Each row has a name. Each question is about the rows just above it.

[ 1  0 -2 -2 -2  1 -1 -2 -2 -1] = R
[ 18  17 -18 -18  18  19 -18 -20  20  18] = F
[-59 -57  56  56  58 -58  55  59 -58  57] = N
[-24 -26  23  23  24 -25  25  23 -24  23] = U
[-58 -55  56  55  58 -57  54  59 -58  56] = Z
[ 3  1 -2 -2 -1  0 -2 -2 -2 -2] = B
[ 57  56 -54 -56 -57  57 -54 -59  56 -54] = M
The value that B holds more than once: | [-2]
Where do [ 3  1 -2 -2 -1  0 -2 -2 -2 -2] appear? | B
Which row holds [-24 -26  23  23  24 -25  25  23 -24  23]? | U
Whose row is [-58 -55  56  55  58 -57  54  59 -58  56]? | Z
Whose row is [ 1  0 -2 -2 -2  1 -1 -2 -2 -1]? | R

[-44  37  46 -42  37 -43  37] -> D
[ 41 -45 -28  32 -45 -45 -24] -> G
[ 34  37 -61  37  37  41 -54] -> T
Which value appears more than once in G? | [-45]
Repeated in T: | [37]
Repeated in D: | [37]
The row with [-44  37  46 -42  37 -43  37] is | D

[-9 33 46 46] : vam
[ -3  16  -7 -20] : Tekuf
[33 46 -3 16] : dube
[ 4 -9  4 -9] : sodi
Repeated in vam: | [46]
The row with [33 46 -3 16] is | dube
Whose row is [-9 33 46 46]? | vam

[ 2 14  5  4  9  2]  budi
[ 1  3 51 36  5  4]  tibeb
[46 15 46 46  3  7]  damur
[ 0 27 26  2 13  3]  zezu
[ 2 14  5  4  3 18]  goriz
[46 15  7 28  6 47]  teru
Repeated in budi: | [2]
Which value appears more than once in damur? | [46]

[-18  19  -3  -2  -4   5  30]  dinom
[-30 -16   2 -25  11   2  23]  Goz
[ -4 -18  15  17  41  15  12]  Dava
[  4  18 -17 -10   5  18 -19]  Bor
[ 12   2  27  16 -18  16  -9]  Kuzer
[-18  19  -3  -2  -4 -20  18]  zit
[ 43 -43 -14   8  10 -22   6]  nel
[-18  19  19  -2  -4  11  18]  batil
[ 35  61  13 -34 -24 -46  20]  Kaso
[ 33 -11  -9  13 -10  -7 -28]  lor
[ 18  16 -11 -12  15 -35   3]  Bima
Repeated in batil: | [19]
The value that Bor holds more than once: | [18]
Repeated in Kuzer: | [16]

[ 46  -2 -18  18  29  24] -> ruzet
[-37  12  25 -10 -19 -14] -> meni
[-10  12 -10 -10 -19 -10] -> gol
[-37  27  27  -9 -18 -13] -> pivip
[-36  29  26 -10  29  29] -> Zefe
[-17  12 -17  -8 -17 -13] -> sof
[-39  13  27 -11 -20 -14] -> neme
[ 47  -2 -16  20  28  24] -> bizu
[-37  13  27 -10 -19 -13] -> vuve
The value that pivip holds more than once: | [27]
The value that Zefe holds more than once: | [29]
The value that sof holds more than once: | [-17]
The value that gol holds more than once: | [-10]

[-1 -1 -1 -8 -2 -1 -8 -2 -1] : Keri
[ 47  41  14  26   9  19  10 -15  -9] : tid
[  1   2   4   7   9  11  11 -11   8] : pem
[-12 -22 -19 -16   8  -9 -14  31 -11] : fiteg
[47 41 41 26 41 41 -2  1 36] : buv
[ 8  8  8 23  8  8 11 -9 -7] : Sab
[ 1  1  4  1  1  1  6 -3  1] : valer
Repeated in valer: | [1]
Which row holds [  1   2   4   7   9  11  11 -11   8]? | pem
Which value appears more than once in buv? | [41]
The value that Sab holds more than once: | [8]
The value that pem holds more than once: | [11]
Where do [-1 -1 -1 -8 -2 -1 -8 -2 -1] appear? | Keri

[-30  42 -14  -7  61 -24] = Rulel
[-13  50   6  21 -15  21] = Piboz
[-28  41 -17  -6  55 -15] = rusud
[35  4 10  4  4 10] = Vala
[-29 -18 -18  -4  51 -12] = Filud
[-24   2   2   2   2  11] = muded
[-32  42 -14  -7  60 -23] = Mez
[-33  42 -14  -7  61 -24] = toz
Repeated in Filud: | [-18]
Which value appears more than once in muded? | [2]
The value that Piboz holds more than once: | [21]
Whose row is [-30  42 -14  -7  61 -24]? | Rulel
Which row holds [-29 -18 -18  -4  51 -12]? | Filud
Which row holds [-28  41 -17  -6  55 -15]? | rusud

[ 26  26  26 -32] -> rer
[-28  11 -18 -10] -> tate
[ 15  35  39 -49] -> suzav
[-35 -35 -35 -35] -> vaf
[ -7 -48  24 -48] -> rezem
Repeated in rezem: | [-48]
The value that vaf holds more than once: | [-35]
Repeated in rer: | [26]

[-24   3 -15   0   5  15  15  31  28  -7] -> lam
[-20  14 -15 -28  17  14   1 -10   0  14] -> rurim
[-20   1 -20   6  17   3   1 -10   0   1] -> nago
[ 10   8  -3   1  18  -9   8  17 -19  47] -> Lut
[  5  36 -26  36  -3  15  36  -3   6 -25] -> sinam
[ 38  -3  -9  31 -35   6 -13 -10 -17 -22] -> Livu
The value that Lut holds more than once: | [8]
Which value appears more than once in rurim? | [14]
Which value appears more than once in lam? | [15]
Where do [-20   1 -20   6  17   3   1 -10   0   1] appear? | nago

[-6 12 -1 -6] : mib
[ 0  0 54 54] : Vovig
[ 14 -12  58   0] : Lar
Repeated in mib: | [-6]
Whose row is [-6 12 -1 -6]? | mib
Whose row is [ 14 -12  58   0]? | Lar
Whose row is [ 0  0 54 54]? | Vovig

